In the data rows, 128 means zero.
Here are some points:
array([134, 075, 118, 144, 136, 073, 146, 135, 202, 186, 080, 100, 152, 123, 097, 093, 108, 097, 116, 160, 135, 193, 122, 128, 119, 133, 150, 126, 090, 129, 137, 146])
array([159, 179, 131, 126, 127, 162, 146, 204, 122, 158, 174, 113, 150, 136, 130, 125, 143, 116, 060, 099, 096, 221, 134, 158, 150, 106, 065, 117, 153, 100, 136, 135])
array([155, 100, 185, 177, 056, 148, 115, 130, 192, 057, 135, 135, 140, 091, 138, 158, 000, 131, 243, 201, 219, 221, 153, 179, 206, 194, 105, 164, 117, 097, 141, 100])
array([135, 128, 147, 125, 089, 076, 136, 097, 108, 127, 132, 132, 150, 115, 119, 121, 102, 101, 111, 083, 062, 148, 112, 117, 138, 091, 114, 105, 143, 093, 115, 148])
array([100, 096, 106, 133, 120, 176, 132, 118, 138, 157, 148, 129, 118, 161, 139, 126, 099, 122, 056, 150, 091, 090, 155, 088, 064, 217, 090, 143, 142, 115, 131, 146])
array([096, 182, 119, 129, 137, 053, 126, 124, 138, 120, 128, 119, 122, 126, 166, 110, 189, 209, 150, 216, 119, 132, 146, 113, 114, 167, 030, 112, 117, 144, 119, 089])
array([110, 196, 141, 103, 144, 116, 135, 163, 119, 140, 113, 087, 164, 075, 122, 144, 094, 098, 072, 079, 161, 118, 126, 097, 062, 111, 133, 104, 155, 099, 131, 155])
array([109, 092, 121, 119, 138, 176, 141, 072, 156, 186, 030, 125, 151, 123, 143, 098, 120, 099, 070, 108, 073, 076, 116, 124, 157, 104, 155, 119, 108, 141, 119, 097])
array([119, 171, 141, 090, 139, 123, 105, 172, 120, 066, 177, 147, 126, 143, 209, 177, 111, 025, 129, 079, 126, 035, 117, 091, 107, 113, 133, 116, 141, 066, 161, 187])
array([127, 078, 165, 118, 131, 119, 118, 111, 111, 099, 114, 151, 145, 085, 159, 177, 096, 099, 098, 094, 141, 101, 122, 107, 120, 089, 150, 100, 141, 103, 160, 153])
array([136, 108, 162, 111, 100, 099, 115, 124, 116, 130, 138, 121, 159, 122, 155, 128, 162, 124, 147, 107, 100, 061, 123, 159, 071, 095, 141, 100, 183, 097, 137, 162])
array([121, 193, 102, 135, 124, 122, 145, 098, 139, 163, 119, 163, 096, 170, 089, 088, 166, 098, 009, 142, 184, 132, 112, 160, 069, 107, 150, 146, 138, 110, 118, 167])
array([118, 095, 144, 135, 149, 117, 119, 098, 100, 123, 169, 122, 139, 166, 189, 133, 181, 106, 059, 134, 039, 111, 146, 134, 134, 129, 152, 130, 126, 120, 121, 155])
array([101, 071, 090, 095, 128, 146, 147, 096, 129, 141, 217, 067, 214, 161, 126, 163, 018, 163, 061, 173, 100, 181, 132, 120, 150, 116, 063, 112, 051, 186, 140, 113])
array([103, 141, 113, 108, 122, 127, 130, 153, 136, 122, 104, 140, 140, 126, 180, 195, 148, 136, 090, 121, 069, 122, 150, 121, 114, 142, 084, 122, 110, 160, 147, 153])
array([099, 161, 106, 113, 185, 254, 144, 103, 131, 141, 084, 138, 151, 127, 104, 148, 104, 224, 095, 132, 107, 130, 134, 119, 101, 164, 115, 145, 081, 204, 112, 070])
array([124, 007, 109, 114, 157, 066, 139, 179, 138, 126, 177, 130, 123, 109, 193, 107, 184, 093, 026, 103, 102, 072, 122, 108, 142, 106, 154, 108, 112, 114, 141, 115])
array([131, 061, 123, 140, 081, 203, 143, 133, 158, 141, 134, 135, 107, 146, 089, 100, 028, 191, 184, 193, 150, 076, 142, 133, 080, 203, 095, 134, 140, 092, 157, 172])
array([116, 191, 115, 126, 117, 176, 134, 104, 125, 163, 135, 139, 109, 160, 117, 081, 174, 114, 080, 125, 168, 183, 118, 144, 125, 124, 153, 127, 119, 121, 144, 134])
array([119, 120, 081, 131, 118, 102, 136, 061, 089, 182, 106, 152, 115, 182, 144, 123, 172, 122, 189, 076, 120, 130, 137, 143, 090, 155, 098, 155, 156, 122, 096, 124])
array([162, 152, 154, 153, 127, 108, 106, 145, 133, 140, 045, 138, 098, 108, 108, 099, 158, 114, 170, 156, 228, 204, 117, 125, 174, 121, 116, 114, 111, 086, 145, 142])
array([121, 143, 106, 115, 125, 147, 134, 086, 110, 132, 150, 124, 123, 159, 179, 142, 159, 202, 114, 102, 142, 109, 129, 106, 133, 138, 093, 151, 144, 142, 110, 150])
array([084, 152, 093, 102, 128, 127, 154, 101, 142, 172, 150, 095, 227, 141, 105, 176, 074, 127, 064, 147, 098, 161, 121, 130, 104, 117, 087, 100, 102, 183, 102, 079])
array([143, 095, 185, 143, 088, 223, 119, 201, 082, 093, 145, 134, 122, 138, 175, 125, 141, 083, 123, 103, 107, 138, 115, 110, 182, 110, 153, 116, 165, 112, 133, 157])
array([143, 075, 180, 132, 111, 113, 095, 156, 131, 123, 156, 126, 116, 139, 193, 115, 126, 128, 129, 147, 154, 164, 129, 154, 100, 128, 150, 141, 115, 133, 138, 129])
array([133, 119, 113, 140, 197, 126, 141, 153, 123, 131, 211, 149, 121, 162, 119, 109, 197, 135, 135, 121, 144, 097, 112, 118, 144, 111, 161, 128, 168, 124, 101, 145])
array([131, 133, 101, 119, 146, 146, 139, 104, 155, 177, 160, 091, 112, 179, 142, 080, 083, 130, 110, 136, 151, 132, 126, 123, 131, 122, 113, 126, 131, 120, 132, 122])
array([139, 153, 119, 157, 108, 118, 137, 175, 218, 173, 000, 127, 108, 161, 131, 119, 068, 143, 241, 219, 080, 144, 166, 119, 083, 238, 000, 127, 151, 109, 143, 156])
array([149, 182, 157, 130, 155, 116, 116, 104, 109, 110, 102, 117, 114, 080, 167, 121, 137, 121, 215, 137, 117, 107, 123, 126, 179, 125, 119, 115, 142, 113, 132, 112])
array([115, 036, 102, 114, 160, 053, 129, 092, 083, 133, 200, 120, 108, 118, 096, 112, 188, 133, 084, 067, 157, 067, 135, 131, 144, 158, 042, 147, 171, 158, 111, 132])
array([100, 169, 093, 102, 094, 067, 158, 035, 154, 131, 175, 094, 200, 165, 132, 200, 015, 098, 073, 115, 075, 093, 149, 139, 108, 113, 122, 120, 082, 162, 125, 122])
array([121, 130, 088, 133, 166, 135, 146, 104, 125, 149, 101, 137, 119, 109, 155, 125, 125, 073, 094, 123, 182, 093, 115, 100, 093, 115, 196, 118, 136, 101, 133, 151])
array([169, 086, 158, 151, 173, 138, 110, 170, 130, 080, 216, 155, 078, 070, 051, 097, 123, 070, 174, 089, 136, 129, 113, 120, 115, 099, 165, 132, 175, 086, 143, 096])
array([139, 162, 144, 120, 100, 193, 118, 174, 107, 076, 161, 139, 107, 111, 170, 137, 141, 095, 138, 105, 094, 127, 109, 127, 146, 098, 147, 118, 129, 080, 154, 156])
array([132, 058, 110, 158, 135, 064, 146, 089, 145, 145, 057, 161, 109, 116, 112, 062, 125, 109, 111, 112, 089, 114, 107, 144, 156, 102, 137, 139, 149, 123, 148, 145])
array([165, 195, 182, 133, 089, 190, 102, 209, 122, 106, 090, 114, 129, 110, 157, 133, 095, 103, 097, 177, 167, 219, 133, 141, 145, 120, 160, 119, 126, 106, 148, 126])
array([107, 141, 124, 108, 120, 108, 121, 097, 126, 152, 094, 080, 166, 125, 212, 168, 168, 108, 108, 142, 156, 107, 125, 096, 230, 109, 147, 124, 097, 139, 160, 137])
array([135, 064, 114, 143, 145, 131, 148, 145, 147, 158, 018, 138, 116, 123, 080, 096, 139, 082, 075, 129, 227, 115, 106, 153, 170, 095, 137, 124, 162, 143, 110, 113])
array([080, 099, 100, 082, 179, 076, 137, 044, 124, 186, 134, 138, 182, 139, 150, 198, 136, 158, 071, 110, 013, 108, 151, 133, 117, 118, 119, 121, 119, 193, 085, 086])
array([141, 057, 117, 167, 091, 111, 138, 111, 120, 150, 141, 153, 091, 122, 133, 051, 183, 159, 140, 115, 126, 185, 122, 180, 205, 123, 146, 148, 157, 112, 101, 147])
array([149, 172, 145, 143, 100, 177, 116, 184, 152, 145, 000, 129, 106, 143, 189, 103, 164, 146, 121, 160, 194, 104, 124, 097, 120, 114, 110, 121, 147, 102, 169, 145])
array([130, 153, 118, 153, 118, 130, 149, 141, 095, 175, 107, 125, 123, 172, 014, 130, 219, 073, 084, 132, 160, 140, 115, 119, 122, 118, 130, 112, 155, 128, 100, 119])
array([187, 176, 181, 153, 087, 051, 098, 132, 126, 147, 112, 133, 076, 142, 066, 044, 139, 136, 255, 175, 135, 155, 122, 167, 163, 104, 099, 124, 170, 130, 150, 127])
array([095, 189, 095, 093, 146, 038, 136, 055, 111, 130, 117, 091, 167, 152, 145, 191, 121, 114, 023, 102, 026, 120, 155, 126, 111, 128, 125, 137, 117, 158, 102, 126])
24 more points follow, each with its number after it:
array([156, 081, 168, 138, 135, 245, 100, 130, 104, 105, 156, 122, 110, 095, 099, 136, 140, 082, 198, 097, 186, 136, 117, 153, 189, 111, 134, 118, 108, 141, 142, 123]) 0
array([160, 050, 206, 154, 070, 168, 114, 160, 120, 059, 127, 129, 140, 103, 229, 210, 221, 120, 200, 216, 223, 113, 162, 147, 205, 173, 116, 103, 116, 120, 154, 142]) 1
array([133, 124, 104, 161, 127, 111, 151, 139, 117, 166, 075, 097, 130, 098, 109, 092, 182, 074, 072, 155, 202, 139, 118, 108, 124, 112, 074, 107, 139, 154, 142, 137]) 2
array([151, 081, 146, 158, 086, 167, 132, 167, 110, 073, 189, 135, 142, 048, 155, 142, 151, 084, 098, 108, 198, 108, 120, 126, 200, 104, 151, 098, 121, 104, 159, 154]) 3
array([106, 071, 119, 095, 146, 123, 127, 106, 094, 144, 065, 149, 152, 108, 209, 139, 104, 141, 074, 130, 063, 164, 140, 125, 143, 123, 142, 128, 103, 113, 143, 134]) 4
array([166, 138, 161, 175, 079, 209, 119, 206, 137, 079, 156, 067, 147, 130, 194, 147, 071, 096, 119, 171, 190, 144, 151, 130, 207, 143, 097, 089, 115, 133, 179, 169]) 5
array([096, 087, 115, 104, 136, 013, 147, 149, 124, 152, 094, 159, 149, 140, 082, 148, 206, 156, 092, 094, 076, 067, 138, 135, 112, 127, 165, 122, 129, 153, 115, 146]) 6
array([144, 135, 145, 126, 115, 213, 114, 162, 113, 137, 099, 105, 143, 078, 167, 116, 101, 077, 135, 099, 118, 118, 107, 111, 148, 080, 095, 103, 131, 091, 146, 162]) 7
array([129, 116, 140, 132, 135, 074, 132, 117, 102, 139, 144, 087, 115, 104, 116, 110, 170, 157, 128, 130, 177, 153, 131, 116, 108, 116, 144, 141, 146, 145, 102, 130]) 8
array([156, 074, 150, 151, 081, 133, 137, 151, 190, 149, 143, 093, 137, 135, 081, 124, 074, 209, 202, 233, 238, 181, 138, 114, 120, 144, 054, 118, 070, 139, 140, 096]) 9
array([081, 149, 100, 109, 150, 068, 146, 058, 136, 177, 164, 094, 192, 122, 133, 165, 107, 151, 145, 157, 131, 112, 131, 123, 131, 122, 158, 115, 118, 180, 104, 102]) 10
array([116, 119, 139, 134, 113, 049, 129, 143, 117, 128, 104, 132, 127, 115, 097, 131, 081, 125, 113, 134, 079, 113, 124, 143, 153, 162, 066, 151, 133, 149, 117, 203]) 11
array([151, 028, 144, 151, 071, 157, 128, 134, 145, 183, 094, 107, 098, 138, 181, 052, 209, 141, 154, 143, 138, 089, 098, 145, 149, 097, 151, 127, 142, 086, 140, 167]) 12
array([133, 150, 149, 120, 106, 198, 118, 111, 093, 052, 145, 130, 137, 121, 212, 182, 116, 129, 198, 170, 116, 086, 147, 118, 120, 142, 107, 113, 110, 088, 177, 134]) 13
array([141, 081, 116, 156, 127, 170, 144, 102, 144, 100, 144, 125, 123, 178, 159, 118, 172, 164, 073, 125, 132, 137, 105, 138, 190, 089, 120, 128, 132, 104, 120, 139]) 14
array([173, 215, 195, 136, 098, 078, 075, 193, 140, 074, 134, 138, 069, 082, 097, 088, 141, 138, 255, 146, 170, 104, 115, 177, 144, 125, 124, 141, 133, 137, 132, 094]) 15
array([118, 115, 141, 115, 152, 155, 122, 118, 116, 146, 077, 138, 112, 120, 073, 089, 126, 123, 140, 089, 124, 143, 111, 113, 167, 090, 172, 122, 172, 105, 144, 168]) 16
array([096, 175, 109, 098, 161, 143, 124, 158, 103, 123, 146, 143, 127, 060, 108, 115, 143, 145, 127, 092, 033, 084, 128, 072, 070, 124, 124, 137, 115, 118, 132, 138]) 17
array([147, 197, 133, 130, 085, 208, 100, 196, 117, 123, 113, 144, 120, 116, 110, 111, 155, 121, 137, 143, 158, 125, 117, 141, 106, 108, 215, 114, 113, 106, 135, 115]) 18
array([132, 121, 112, 143, 110, 116, 131, 150, 139, 154, 087, 096, 107, 108, 180, 067, 152, 171, 131, 143, 176, 178, 113, 149, 175, 104, 133, 135, 105, 108, 127, 123]) 19
array([117, 129, 146, 123, 145, 237, 126, 166, 098, 086, 179, 114, 150, 097, 163, 160, 190, 121, 055, 096, 112, 135, 114, 083, 123, 083, 143, 115, 087, 124, 146, 132]) 20
array([080, 080, 069, 100, 181, 090, 135, 101, 086, 140, 070, 118, 147, 170, 119, 156, 137, 171, 076, 114, 109, 149, 145, 133, 161, 148, 149, 158, 147, 181, 091, 095]) 21
array([181, 081, 168, 153, 109, 083, 111, 094, 155, 028, 209, 136, 112, 037, 117, 143, 048, 120, 185, 161, 198, 103, 122, 138, 116, 139, 073, 109, 129, 150, 116, 063]) 22
array([152, 245, 142, 115, 146, 111, 116, 186, 190, 082, 174, 128, 161, 125, 125, 178, 000, 166, 237, 129, 116, 116, 129, 109, 167, 155, 119, 118, 092, 179, 108, 041]) 23
Which of these numbered points is nearest to each point below by angle, seen from the average point of the first points? Its number follows each.
array([124, 145, 121, 138, 159, 053, 126, 131, 165, 139, 039, 137, 086, 185, 091, 123, 111, 177, 212, 169, 115, 091, 174, 102, 059, 253, 000, 139, 168, 127, 134, 168]) > 11
array([148, 072, 136, 141, 082, 246, 131, 162, 118, 100, 104, 095, 124, 129, 205, 091, 157, 117, 164, 127, 123, 127, 149, 142, 214, 192, 096, 123, 141, 122, 158, 175]) > 5
array([166, 106, 152, 153, 104, 036, 110, 151, 169, 156, 072, 095, 115, 123, 108, 085, 072, 081, 114, 154, 086, 136, 111, 133, 241, 114, 115, 103, 114, 089, 178, 148]) > 11
array([115, 175, 122, 137, 108, 169, 157, 122, 103, 114, 146, 106, 144, 163, 174, 136, 189, 133, 053, 126, 098, 117, 121, 079, 128, 097, 141, 104, 095, 102, 144, 149]) > 20
array([128, 096, 117, 120, 137, 061, 129, 118, 100, 148, 193, 135, 117, 099, 150, 100, 127, 126, 104, 084, 146, 115, 110, 140, 074, 098, 181, 137, 173, 131, 126, 149]) > 8
array([094, 070, 115, 108, 152, 126, 148, 118, 134, 132, 104, 081, 213, 115, 239, 186, 185, 109, 049, 156, 039, 119, 140, 124, 136, 114, 134, 092, 086, 146, 136, 105]) > 4
array([155, 191, 166, 145, 169, 103, 099, 132, 115, 072, 130, 155, 099, 085, 164, 141, 145, 164, 223, 140, 210, 090, 130, 153, 159, 130, 134, 128, 144, 120, 131, 116]) > 15
array([156, 104, 154, 173, 081, 133, 131, 120, 135, 121, 064, 160, 103, 108, 175, 119, 181, 120, 128, 200, 255, 106, 140, 177, 141, 144, 148, 128, 078, 111, 147, 125]) > 1
array([097, 066, 115, 109, 159, 124, 120, 089, 131, 108, 065, 135, 120, 076, 165, 116, 171, 120, 116, 110, 102, 100, 116, 136, 065, 102, 157, 142, 117, 114, 125, 141]) > 4
array([116, 173, 139, 087, 162, 081, 131, 097, 103, 134, 108, 147, 163, 144, 204, 151, 175, 161, 091, 080, 058, 112, 114, 121, 193, 096, 122, 088, 140, 123, 133, 155]) > 4
array([085, 102, 130, 101, 182, 146, 124, 138, 098, 105, 138, 115, 164, 127, 154, 186, 130, 144, 142, 121, 077, 200, 137, 096, 139, 119, 071, 112, 132, 139, 120, 133]) > 4
array([138, 073, 124, 132, 128, 116, 141, 150, 123, 153, 075, 117, 113, 176, 211, 123, 155, 155, 134, 142, 149, 109, 107, 162, 153, 096, 181, 111, 130, 116, 141, 158]) > 12
array([149, 059, 137, 147, 079, 176, 143, 153, 126, 120, 146, 112, 141, 101, 071, 124, 123, 141, 120, 130, 198, 096, 125, 115, 092, 135, 121, 090, 125, 097, 178, 176]) > 3
array([106, 118, 121, 085, 132, 159, 140, 126, 138, 126, 219, 081, 195, 125, 217, 204, 114, 098, 071, 101, 127, 134, 118, 129, 106, 094, 119, 094, 117, 117, 140, 133]) > 20
array([145, 029, 108, 151, 160, 220, 128, 131, 116, 163, 082, 148, 086, 123, 146, 073, 113, 132, 109, 129, 159, 103, 115, 132, 073, 117, 157, 146, 157, 148, 124, 153]) > 12
array([133, 085, 125, 147, 135, 076, 135, 093, 130, 147, 109, 130, 108, 168, 078, 063, 169, 099, 144, 162, 125, 044, 120, 140, 188, 126, 174, 112, 129, 088, 138, 150]) > 12
array([143, 160, 173, 124, 118, 213, 092, 203, 105, 103, 168, 140, 127, 122, 215, 139, 113, 120, 178, 126, 116, 214, 120, 105, 132, 138, 092, 116, 139, 138, 144, 136]) > 5
array([086, 158, 101, 114, 141, 169, 143, 097, 091, 125, 079, 126, 123, 144, 099, 159, 170, 186, 086, 118, 148, 096, 133, 172, 152, 124, 125, 151, 129, 147, 098, 121]) > 21
array([131, 177, 133, 126, 193, 088, 118, 086, 114, 109, 058, 123, 088, 144, 080, 064, 099, 158, 166, 113, 144, 152, 127, 130, 104, 115, 186, 148, 152, 089, 129, 149]) > 16
array([141, 078, 167, 119, 117, 154, 114, 154, 104, 067, 117, 129, 133, 101, 194, 170, 169, 149, 180, 141, 176, 156, 121, 172, 115, 097, 202, 108, 100, 100, 155, 134]) > 1
array([119, 236, 126, 123, 139, 156, 129, 118, 121, 140, 106, 127, 142, 109, 138, 145, 154, 116, 134, 128, 170, 185, 111, 129, 081, 096, 157, 104, 121, 100, 156, 121]) > 18
array([160, 141, 164, 137, 109, 142, 100, 090, 165, 077, 177, 106, 130, 076, 079, 115, 037, 084, 200, 116, 148, 178, 108, 151, 140, 126, 104, 125, 091, 146, 131, 082]) > 22
array([141, 107, 123, 131, 139, 119, 114, 104, 122, 163, 077, 134, 084, 127, 104, 088, 172, 147, 167, 151, 108, 093, 149, 115, 150, 161, 139, 165, 159, 127, 101, 125]) > 12
array([134, 147, 133, 127, 139, 137, 113, 194, 163, 122, 152, 113, 159, 105, 102, 153, 017, 147, 143, 110, 130, 069, 126, 132, 145, 134, 086, 122, 123, 145, 107, 079]) > 23
array([094, 098, 094, 113, 159, 075, 126, 097, 148, 131, 118, 118, 088, 131, 084, 149, 092, 144, 132, 133, 190, 099, 165, 134, 054, 231, 000, 142, 136, 129, 145, 176]) > 11
array([087, 061, 082, 106, 161, 118, 140, 116, 111, 139, 160, 117, 095, 209, 170, 117, 201, 212, 076, 082, 137, 119, 149, 132, 145, 163, 091, 180, 113, 189, 058, 079]) > 21
array([154, 193, 183, 126, 133, 255, 110, 177, 113, 133, 166, 132, 103, 121, 222, 130, 131, 046, 149, 095, 093, 161, 114, 127, 194, 094, 131, 118, 139, 083, 144, 145]) > 7
array([144, 140, 150, 120, 134, 156, 121, 150, 110, 150, 128, 126, 121, 110, 173, 107, 147, 066, 106, 080, 060, 097, 109, 114, 114, 091, 134, 127, 141, 094, 141, 147]) > 7
array([119, 090, 126, 128, 120, 095, 144, 085, 117, 170, 171, 129, 115, 207, 072, 100, 149, 158, 114, 102, 224, 092, 124, 132, 099, 125, 124, 145, 139, 138, 095, 124]) > 8
array([130, 068, 111, 134, 131, 179, 142, 098, 156, 125, 068, 093, 133, 150, 124, 147, 159, 112, 086, 138, 175, 151, 125, 095, 186, 137, 103, 124, 148, 108, 154, 144]) > 14
array([145, 069, 141, 142, 105, 170, 138, 116, 121, 113, 086, 117, 147, 127, 188, 148, 147, 088, 141, 107, 111, 157, 118, 096, 162, 097, 138, 101, 128, 109, 153, 159]) > 7
array([131, 202, 121, 130, 140, 150, 138, 193, 122, 137, 152, 111, 093, 123, 163, 069, 127, 105, 126, 088, 122, 142, 122, 098, 114, 116, 180, 155, 126, 121, 129, 110]) > 18
array([095, 155, 099, 085, 139, 089, 147, 034, 114, 115, 192, 080, 204, 102, 126, 158, 118, 180, 037, 121, 076, 138, 127, 100, 124, 112, 131, 120, 159, 164, 106, 127]) > 10
array([140, 188, 102, 147, 108, 102, 152, 090, 133, 164, 141, 118, 109, 187, 190, 091, 166, 121, 027, 085, 196, 047, 125, 157, 142, 122, 145, 156, 120, 144, 096, 117]) > 14
array([149, 176, 126, 141, 137, 234, 132, 157, 138, 147, 124, 131, 090, 125, 197, 076, 128, 160, 136, 113, 060, 149, 109, 128, 094, 120, 118, 123, 145, 101, 159, 126]) > 7
array([129, 090, 116, 114, 114, 088, 126, 175, 108, 082, 185, 115, 122, 140, 103, 103, 094, 048, 032, 063, 068, 186, 108, 169, 190, 080, 171, 115, 138, 097, 132, 150]) > 3
array([104, 227, 088, 099, 178, 049, 127, 136, 110, 169, 103, 123, 127, 153, 147, 136, 190, 097, 089, 088, 112, 024, 126, 163, 229, 103, 165, 127, 141, 124, 137, 154]) > 6
array([126, 101, 110, 139, 136, 209, 142, 114, 101, 143, 156, 115, 144, 151, 129, 130, 206, 071, 052, 139, 139, 185, 117, 155, 101, 111, 120, 111, 118, 130, 140, 129]) > 20
array([122, 156, 128, 113, 121, 071, 133, 136, 089, 138, 142, 163, 124, 130, 098, 119, 190, 123, 121, 086, 078, 121, 125, 118, 086, 124, 196, 144, 161, 132, 104, 118]) > 6
array([129, 255, 143, 120, 137, 149, 106, 111, 115, 103, 082, 132, 120, 084, 165, 133, 129, 111, 146, 139, 163, 150, 111, 120, 175, 105, 130, 108, 144, 090, 160, 181]) > 7
array([097, 168, 098, 109, 145, 063, 138, 153, 120, 143, 080, 136, 142, 155, 131, 184, 121, 157, 129, 099, 062, 045, 160, 131, 157, 164, 122, 153, 150, 148, 107, 129]) > 6
array([150, 084, 154, 131, 127, 101, 130, 110, 118, 134, 049, 139, 147, 167, 111, 165, 156, 111, 091, 143, 103, 032, 129, 078, 159, 108, 164, 110, 143, 083, 155, 153]) > 6
array([168, 149, 165, 159, 134, 093, 118, 116, 112, 114, 043, 119, 116, 096, 188, 146, 137, 142, 125, 155, 167, 251, 128, 148, 129, 117, 146, 115, 093, 093, 153, 131]) > 19
array([130, 083, 147, 131, 100, 121, 141, 105, 115, 120, 123, 144, 104, 127, 079, 134, 244, 148, 159, 093, 192, 069, 129, 171, 184, 117, 137, 123, 174, 084, 134, 138]) > 12
array([124, 068, 085, 145, 114, 040, 150, 037, 156, 140, 105, 163, 096, 177, 116, 120, 109, 129, 077, 113, 171, 047, 118, 168, 097, 122, 104, 148, 102, 115, 113, 148]) > 6
array([196, 059, 181, 178, 116, 193, 108, 192, 192, 075, 099, 164, 086, 085, 114, 118, 073, 099, 255, 140, 255, 255, 098, 168, 211, 095, 189, 127, 139, 090, 160, 095]) > 0
array([099, 110, 119, 114, 134, 118, 148, 027, 119, 154, 165, 089, 160, 100, 123, 123, 100, 145, 076, 152, 118, 143, 146, 113, 073, 146, 083, 121, 090, 131, 141, 101]) > 10
array([181, 163, 154, 179, 049, 208, 119, 145, 184, 132, 067, 155, 090, 114, 000, 094, 121, 094, 148, 157, 143, 175, 095, 140, 107, 112, 147, 117, 144, 069, 173, 184]) > 18
array([134, 162, 118, 152, 140, 116, 153, 109, 147, 179, 092, 143, 121, 157, 076, 096, 126, 105, 059, 104, 182, 123, 099, 121, 137, 105, 099, 131, 111, 140, 124, 108]) > 2
array([163, 173, 194, 165, 080, 186, 104, 180, 110, 055, 121, 128, 109, 049, 191, 162, 097, 112, 236, 150, 075, 140, 121, 098, 161, 152, 088, 105, 145, 128, 125, 116]) > 13
array([195, 174, 197, 122, 076, 057, 088, 210, 151, 070, 157, 169, 061, 119, 097, 106, 039, 095, 212, 117, 147, 171, 110, 180, 101, 104, 220, 131, 143, 110, 126, 070]) > 15
array([111, 091, 122, 134, 119, 161, 150, 131, 111, 144, 182, 121, 118, 146, 185, 091, 164, 115, 079, 126, 099, 165, 136, 119, 131, 129, 050, 137, 138, 132, 119, 140]) > 14
array([108, 193, 092, 120, 166, 132, 134, 150, 099, 110, 246, 122, 126, 115, 126, 120, 123, 142, 136, 096, 049, 094, 138, 157, 084, 136, 187, 153, 163, 132, 120, 123]) > 17
array([152, 090, 185, 170, 085, 129, 130, 167, 096, 102, 067, 096, 142, 153, 153, 143, 152, 131, 175, 198, 215, 235, 141, 134, 174, 159, 071, 110, 091, 080, 165, 171]) > 1
array([151, 174, 146, 162, 081, 163, 128, 147, 134, 123, 097, 148, 111, 147, 100, 124, 115, 085, 144, 148, 181, 055, 115, 126, 047, 129, 098, 116, 106, 121, 139, 151]) > 18
array([105, 122, 079, 130, 164, 117, 135, 063, 124, 143, 200, 129, 105, 170, 135, 073, 194, 126, 138, 124, 238, 112, 131, 084, 136, 134, 121, 154, 131, 133, 086, 122]) > 8
array([134, 100, 127, 110, 112, 116, 125, 122, 119, 172, 066, 081, 154, 174, 082, 136, 174, 100, 137, 131, 173, 142, 118, 161, 134, 101, 116, 108, 154, 145, 149, 157]) > 2
array([136, 205, 131, 127, 099, 162, 115, 083, 100, 064, 242, 099, 148, 041, 195, 166, 144, 109, 071, 131, 223, 159, 144, 158, 114, 122, 092, 117, 085, 105, 149, 123]) > 3
array([143, 044, 145, 157, 156, 100, 132, 097, 131, 126, 037, 149, 082, 150, 156, 071, 164, 135, 143, 174, 255, 159, 137, 171, 201, 149, 139, 163, 141, 132, 109, 130]) > 19
array([155, 144, 144, 139, 107, 077, 107, 148, 141, 139, 000, 088, 137, 120, 205, 107, 092, 064, 121, 144, 222, 132, 130, 111, 115, 102, 101, 086, 121, 117, 173, 144]) > 2
array([119, 093, 097, 139, 118, 123, 155, 110, 211, 190, 068, 120, 165, 104, 099, 096, 000, 162, 123, 183, 185, 187, 121, 116, 134, 140, 149, 109, 071, 122, 129, 122]) > 9
array([124, 042, 118, 150, 129, 177, 129, 138, 148, 131, 148, 120, 079, 140, 098, 067, 082, 193, 119, 146, 167, 129, 135, 118, 111, 179, 037, 141, 171, 116, 131, 155]) > 9
array([103, 137, 118, 124, 099, 151, 125, 085, 107, 102, 200, 122, 112, 160, 154, 130, 148, 196, 132, 191, 105, 099, 165, 124, 076, 209, 014, 168, 184, 157, 087, 142]) > 13
array([116, 122, 144, 117, 145, 195, 116, 184, 116, 064, 132, 133, 127, 110, 115, 166, 152, 097, 154, 122, 147, 163, 132, 123, 034, 139, 085, 106, 168, 098, 167, 158]) > 13
array([094, 180, 103, 112, 143, 133, 133, 119, 130, 148, 119, 147, 158, 100, 123, 157, 153, 127, 112, 114, 127, 110, 130, 080, 048, 129, 104, 126, 106, 125, 124, 145]) > 17
array([116, 097, 137, 135, 153, 091, 129, 107, 110, 072, 196, 122, 113, 134, 253, 153, 197, 132, 098, 171, 138, 207, 148, 109, 138, 141, 126, 115, 092, 093, 155, 154]) > 1
array([135, 127, 146, 125, 111, 108, 112, 134, 115, 103, 128, 132, 128, 105, 122, 138, 150, 127, 163, 176, 077, 131, 126, 104, 183, 132, 130, 104, 153, 100, 179, 159]) > 13
array([130, 143, 171, 134, 170, 141, 110, 123, 119, 084, 099, 108, 169, 119, 202, 214, 140, 126, 176, 184, 120, 103, 166, 133, 174, 135, 026, 105, 085, 167, 125, 099]) > 13
array([141, 146, 107, 169, 108, 140, 144, 096, 151, 110, 238, 152, 091, 186, 063, 107, 223, 120, 062, 149, 131, 100, 119, 153, 089, 110, 187, 147, 102, 144, 109, 114]) > 14
array([078, 037, 107, 097, 147, 075, 149, 071, 086, 136, 114, 127, 159, 176, 076, 148, 102, 127, 037, 085, 124, 135, 153, 114, 083, 177, 060, 136, 127, 183, 117, 131]) > 21
array([144, 138, 153, 126, 116, 098, 101, 148, 109, 106, 149, 147, 094, 104, 181, 114, 199, 100, 186, 100, 152, 111, 110, 154, 089, 102, 111, 131, 136, 103, 160, 137]) > 15
array([135, 126, 117, 129, 123, 128, 130, 168, 174, 182, 092, 173, 111, 178, 143, 086, 112, 187, 227, 154, 040, 090, 121, 131, 094, 131, 178, 145, 161, 121, 130, 133]) > 12
array([099, 121, 103, 127, 149, 105, 138, 127, 134, 186, 034, 099, 140, 139, 090, 095, 128, 089, 086, 128, 087, 128, 129, 111, 139, 112, 082, 120, 105, 145, 161, 164]) > 2
array([121, 116, 105, 132, 141, 099, 150, 166, 107, 162, 140, 084, 126, 173, 178, 117, 148, 159, 101, 144, 166, 161, 133, 107, 145, 126, 127, 128, 112, 120, 118, 129]) > 19
